[[  2.3  -1.1 -55.7  -7.2   7.5  11.7   2.4   0.4  10.6 -23.3  33.0   2.8
  -16.0 -28.8  50.4]
 [  7.6   4.3  -8.2  -0.3 -25.0  -5.3  -2.2  31.9 -14.3  -9.8  30.1 -19.0
   -1.7 -18.0  26.1]
 [  4.9   2.9  28.4   1.8 -32.0  -5.6   3.6   6.1  19.2  23.8  -4.3   5.2
   -2.2 -13.4 -63.1]
 [  8.9  -5.2   8.7  -4.0 -28.0 -17.7   8.2  -4.1 -12.2   5.1 -37.4  14.5
    1.0  -3.2 -17.7]
 [  0.8  -1.3  19.6   4.9  -7.8  -4.5   7.1  -1.4   1.2  27.0   4.8 -44.9
   -8.6  27.7   0.4]
 [  8.4   1.9  -9.7 -17.6 -48.7  -6.7   9.4 -10.7   1.2  22.7  -2.1   0.0
  -28.7   4.5 -11.0]]
->
[[  8.4   0.8   8.9   4.9   7.6   2.3]
 [  1.9  -1.3  -5.2   2.9   4.3  -1.1]
 [ -9.7  19.6   8.7  28.4  -8.2 -55.7]
 [-17.6   4.9  -4.0   1.8  -0.3  -7.2]
 [-48.7  -7.8 -28.0 -32.0 -25.0   7.5]
 [ -6.7  -4.5 -17.7  -5.6  -5.3  11.7]
 [  9.4   7.1   8.2   3.6  -2.2   2.4]
 [-10.7  -1.4  -4.1   6.1  31.9   0.4]
 [  1.2   1.2 -12.2  19.2 -14.3  10.6]
 [ 22.7  27.0   5.1  23.8  -9.8 -23.3]
 [ -2.1   4.8 -37.4  -4.3  30.1  33.0]
 [  0.0 -44.9  14.5   5.2 -19.0   2.8]
 [-28.7  -8.6   1.0  -2.2  -1.7 -16.0]
 [  4.5  27.7  -3.2 -13.4 -18.0 -28.8]
 [-11.0   0.4 -17.7 -63.1  26.1  50.4]]

[[ -7.5 -58.2   7.4 -19.2 -13.7]
 [-19.9  -7.3  31.4  12.5  13.6]]
->
[[-19.9  -7.5]
 [ -7.3 -58.2]
 [ 31.4   7.4]
 [ 12.5 -19.2]
 [ 13.6 -13.7]]

[[ -8.1   7.3 -12.8 -12.6  19.9 -17.0 -10.9  37.1 -14.2  30.3  29.0 -15.9
   -6.4]
 [-18.3 -20.5 -40.1 -23.4 -18.6 -30.3 -12.8  14.6 -23.0   8.6  15.0  -6.3
  -11.7]
 [ -2.6  11.7 -17.8  -2.2   1.8 -10.5 -12.7  23.5  -9.3  14.7  20.8  -5.1
  -10.7]
 [-21.3 -22.1  11.0  10.1 -12.8   8.5  -2.0 -12.3  -1.8  -6.1   4.6  19.9
   12.9]
 [  0.3  -6.5 -62.5 -61.2   0.8 -61.9   8.8   9.3 -29.3   5.2   4.6 -46.4
  -11.9]
 [ 19.1  22.6   2.8   0.8   2.1   2.7   8.9 -22.6   4.1 -20.3 -13.2  -6.9
    2.8]
 [-12.5   7.9 -25.7 -23.4 -23.6 -23.1  -4.5 -25.8 -28.8 -19.7  -0.5  -9.4
   20.1]]
->
[[-12.5  19.1   0.3 -21.3  -2.6 -18.3  -8.1]
 [  7.9  22.6  -6.5 -22.1  11.7 -20.5   7.3]
 [-25.7   2.8 -62.5  11.0 -17.8 -40.1 -12.8]
 [-23.4   0.8 -61.2  10.1  -2.2 -23.4 -12.6]
 [-23.6   2.1   0.8 -12.8   1.8 -18.6  19.9]
 [-23.1   2.7 -61.9   8.5 -10.5 -30.3 -17.0]
 [ -4.5   8.9   8.8  -2.0 -12.7 -12.8 -10.9]
 [-25.8 -22.6   9.3 -12.3  23.5  14.6  37.1]
 [-28.8   4.1 -29.3  -1.8  -9.3 -23.0 -14.2]
 [-19.7 -20.3   5.2  -6.1  14.7   8.6  30.3]
 [ -0.5 -13.2   4.6   4.6  20.8  15.0  29.0]
 [ -9.4  -6.9 -46.4  19.9  -5.1  -6.3 -15.9]
 [ 20.1   2.8 -11.9  12.9 -10.7 -11.7  -6.4]]

[[-40.4 -48.5  22.1 -54.3 -41.6 -19.3  -7.8  17.2   7.0 -46.9   9.0  49.7
   26.2 -27.9 -22.4]
 [-11.3  49.9 -31.9  44.9  -8.3  48.8  -6.7  -4.0 -38.8 -32.8 -36.1  30.0
  -27.1  47.9 -35.0]
 [-25.8  28.7 -49.7  14.7  -7.0  37.5  47.3  44.2  48.9 -14.3 -36.9 -39.5
   45.0  33.6 -34.0]
 [ 41.9  24.5  40.1  38.3 -32.7 -16.1  42.5 -18.7  26.5  34.7  33.8 -49.2
   35.0 -26.4 -46.0]
 [ 25.7  19.0  42.1 -45.4 -40.0  -8.4 -10.5 -40.7 -42.1 -35.5  37.9  24.8
  -19.7  -8.3 -41.2]]
->
[[ 25.7  41.9 -25.8 -11.3 -40.4]
 [ 19.0  24.5  28.7  49.9 -48.5]
 [ 42.1  40.1 -49.7 -31.9  22.1]
 [-45.4  38.3  14.7  44.9 -54.3]
 [-40.0 -32.7  -7.0  -8.3 -41.6]
 [ -8.4 -16.1  37.5  48.8 -19.3]
 [-10.5  42.5  47.3  -6.7  -7.8]
 [-40.7 -18.7  44.2  -4.0  17.2]
 [-42.1  26.5  48.9 -38.8   7.0]
 [-35.5  34.7 -14.3 -32.8 -46.9]
 [ 37.9  33.8 -36.9 -36.1   9.0]
 [ 24.8 -49.2 -39.5  30.0  49.7]
 [-19.7  35.0  45.0 -27.1  26.2]
 [ -8.3 -26.4  33.6  47.9 -27.9]
 [-41.2 -46.0 -34.0 -35.0 -22.4]]

[[  7.9  36.0]
 [ 56.8 -46.6]
 [-27.3 -30.1]
 [-56.0  -4.9]]
->
[[-56.0 -27.3  56.8   7.9]
 [ -4.9 -30.1 -46.6  36.0]]

[[-15.3 -11.5  25.4   7.8 -12.2 -23.4 -26.9]
 [ -4.5  13.8 -21.9   4.3   6.8  18.1   8.3]
 [-16.6 -16.3  43.8  -2.6 -16.2 -38.4 -38.3]
 [ 11.0 -11.6  17.8  16.8  13.1 -36.4 -42.6]
 [ 17.1   5.1   1.4   3.4  10.9   7.7   4.7]
 [  9.0   1.9  40.7  42.3  -0.9 -48.5 -65.5]
 [-22.1 -15.0  35.6   5.2 -20.1 -39.5 -39.2]
 [ -2.6  -2.5  23.9   5.6  -9.1 -22.0 -26.0]
 [  2.3  -7.9   6.8 -10.0  -1.1   0.9   2.7]
 [-37.1 -16.0  42.7   9.9 -30.9 -48.2 -48.7]]
->
[[-37.1   2.3  -2.6 -22.1   9.0  17.1  11.0 -16.6  -4.5 -15.3]
 [-16.0  -7.9  -2.5 -15.0   1.9   5.1 -11.6 -16.3  13.8 -11.5]
 [ 42.7   6.8  23.9  35.6  40.7   1.4  17.8  43.8 -21.9  25.4]
 [  9.9 -10.0   5.6   5.2  42.3   3.4  16.8  -2.6   4.3   7.8]
 [-30.9  -1.1  -9.1 -20.1  -0.9  10.9  13.1 -16.2   6.8 -12.2]
 [-48.2   0.9 -22.0 -39.5 -48.5   7.7 -36.4 -38.4  18.1 -23.4]
 [-48.7   2.7 -26.0 -39.2 -65.5   4.7 -42.6 -38.3   8.3 -26.9]]

[[-56.8 -56.4  53.1  57.5]
 [-52.0 -55.9  59.3  56.6]
 [-58.6  60.3 -55.8  56.5]
 [ 52.5  55.2 -62.1  55.0]
 [ 52.9  54.0 -57.2 -52.8]]
->
[[ 52.9  52.5 -58.6 -52.0 -56.8]
 [ 54.0  55.2  60.3 -55.9 -56.4]
 [-57.2 -62.1 -55.8  59.3  53.1]
 [-52.8  55.0  56.5  56.6  57.5]]
